Each row has a name. Each piece below is followed by the name of the row it came from, unless a question asks for something else. Each question is about the rows just above it.

Columns, left to right: H Z P V B R Y X D
M: [172 116 152 112 172 152 152  93 124]
K: [144 127 151 112 152 139  76 184  75]
C: [121 104 132 155 116  86 143 145  72]
W: [121 104 132 155  61 105 145 128 122]
G: [121  65 150 154 129  97  94  94 145]
A: [151 104 118 155 116  86 143 145  72]
Which column holds this, read top down? [ 61 129]  B
Which row holds these entries in another order? [122 121 104 132 155  61 105 145 128]  W
[144 121] is in which column, read top down?  H
Count of [152] in M:  3
Times [153] occurs in M:  0

Columns, left to right: toreg bavi Sivan zul Zeg furi lotip Biror
T: [ 77  77  94 137 123  79 123  95]
L: [108  51  94 157 121  53 124  94]
Q: [103  81  99 126  53 120 171 151]
S: [ 61  95  94 125 127  95 122  96]
J: [ 81 171  99  53 127 151 120 103]
F: [124 103 123  83  98 153 107 100]
E: [ 83  98 123 107 103 151 100 124]
N: [152 103  98 107 123  83 124 100]
Put [ 83  98 100 103 107 123 124 152] back in order: which row is it?  N
Which column holds this, read top down? [ 81  95 171]  bavi
Put [ 53  81  99 103 120 127 151 171] back in order: which row is it?  J
[ 83 152 103 107 100 124 123  98] is which row reordered?  N

Columns, left to right: pezu levo dipez neseg
fifi: [ 60 125 128 125]
befu: [134 134 134 126]
Mitun: [135 133 118 192]
Beza: [135 131 126 125]
sel: [ 87 126 125 131]
[131  87 126 125] is which row reordered?  sel
[125 126 131 135] is which row reordered?  Beza
How many times does befu hold [134]?  3
Put [134 126 134 134] back in order: which row is it?  befu

Columns, left to right: rof Git luze panid Dasu gudo Temo lerem tem danum
mel: [140 107 122 124 127 113 162 123 104 162]
zizus: [142 149 138 112 124 133 113 122 129 113]
Vudov: [139  89 172  47 152 127 145  91 105 123]
voger: [112 136 135 127 100 126 134 138 134 128]
baz: [113 113 124 122 138 142 129 148 112 133]
difuf: [139 145 124 139 142 133  91 123 151 106]
Bon: [112 113 122 133 124 113 147 129 138 142]
pov: [128  90 114 128 165 133 160 129  90 147]
vosir: [134 136 128 133 100 135 126 112 127 138]
nizi: [150 139 109 148 138 127 117 125 131 134]
[ 90 127] is in which column, read top down?  tem
Which row holds these entries in another order? [113 129 122 113 133 124 112 138 149 142]  zizus
Put [112 113 113 122 124 129 133 138 142 148] back in order: which row is it?  baz
Put [100 112 126 127 128 134 134 135 136 138] back in order: which row is it?  voger
Which column holds this, read top down? [151 138  90 127 131]  tem

Columns, left to right: laf gezuk ked rure mav Pedu zeku ton buko Mufe
vud: [131  86 164 122 203 109  54 176 162 171]
nesa: [181  55 203 119  99  87 164  89 190  91]
vukif: [126  82 166 122 200 113  52 175 165 171]
Buv: [117 137 127 137 122 129 135 132 134 136]
Fefaz: [133 157 115 126  59 125 191  94  94  90]
gikik: [136 133 130 132 130 137 123 132 130 125]
febal: [133 117 126 129 127 128 127 130 132 132]
Pudi: [139 121 134 133 122 118 135 108 129 119]
dogos: [136 130 130 133 123 125 132 130 132 136]
ninib: [142  95 150 136 153 123 108 136 160 137]
tave: [128 132 128 126 126 130 133 131 133 135]
Bet: [143 134 120 127  91 116 167 116 108 102]
Times [130] occurs in dogos:  3
[126 117 133 136 133 139 136 142 128 143] is in which column, read top down?  laf
Which column holds this, read top down? [157 133 117]  gezuk
Which column holds this, read top down? [130 136]  ton
[171 136] is in which column, read top down?  Mufe
Which row holds these entries in another order? [136 132 130 132 125 123 133 130 130 136]  dogos

Columns, left to right: gopov nutom Kiro fonol lovif gutu pifes maf
Siz: [102 129 102 102  99 100  95 129]
vitud: [197 130 107 106 142 107 145 130]
kagid: [ 81 143 158 159 142 159 143 118]
nar: [142 159 159 143 158  82 128 118]
Which row holds these entries in another order? [ 81 118 142 143 143 158 159 159]  kagid
Which row holds these entries in another order? [118 128  82 158 143 159 159 142]  nar
Which column holds [106 159] top down?  fonol
Times [159] occurs in kagid:  2
How many times does kagid hold [143]?  2
[130 118] is in which column, read top down?  maf
Count of [129] in Siz:  2

Columns, left to right: Zopi Pefet dena bubeg
suf: [115  50 146  69]
moto: [136 124 141 113]
Miv: [132 132 119 137]
zis: [139 125 128 112]
Tepo: [138 126 136 105]
Lam: [128 139 125 113]
Which column holds this, read top down? [146 141 119]  dena
Which row holds these entries in another order? [105 138 126 136]  Tepo
[125 113 128 139] is which row reordered?  Lam
Put [113 128 139 125] back in order: which row is it?  Lam
[141 119] is in which column, read top down?  dena

Columns, left to right: vofi mozes gov biso Tuka
Rem: [157 188 141 103 165]
Fuvo: [137 119 126 142  91]
redad: [132 108 142 129 139]
tika: [137 119 126 142 132]
vofit: [132 166 142 145 139]
Which column holds [ 91 139 132 139] top down?  Tuka
[165  91 139 132] is in which column, read top down?  Tuka
Which column holds this, read top down? [188 119 108 119]  mozes
Times [165] occurs in Rem:  1
Which column holds [142 126] top down?  gov

Columns, left to right: div mazem suru Ren ruvo
mume: [133 130 130 141 131]
gapab: [132 173 132 147 160]
vin: [133 165 131 145 177]
bap: [133 161 131 143 176]
gel: [142 130 130 131 133]
fuva: [132 176 176 132 176]
kuru: [133 150 130 139 191]
sos: [133 169 131 146 166]
tipup: [132 138 129 134 211]
Times [176] occurs in fuva:  3
Count of [130] in mume:  2
Which column holds [160 177 176 133 176 191 166 211] top down?  ruvo
Times [132] occurs in gapab:  2
Which row holds these entries in another order? [133 142 130 130 131]  gel
Which row holds these entries in another order? [133 130 141 131 130]  mume

Columns, left to right: Guto bama Vegon tet
gidug: [ 96 134 156  99]
Vedon: [ 96 160 156  99]
Duva: [104 136 134 117]
Which column holds this, read top down? [160 136]  bama
Which column holds [156 134] top down?  Vegon

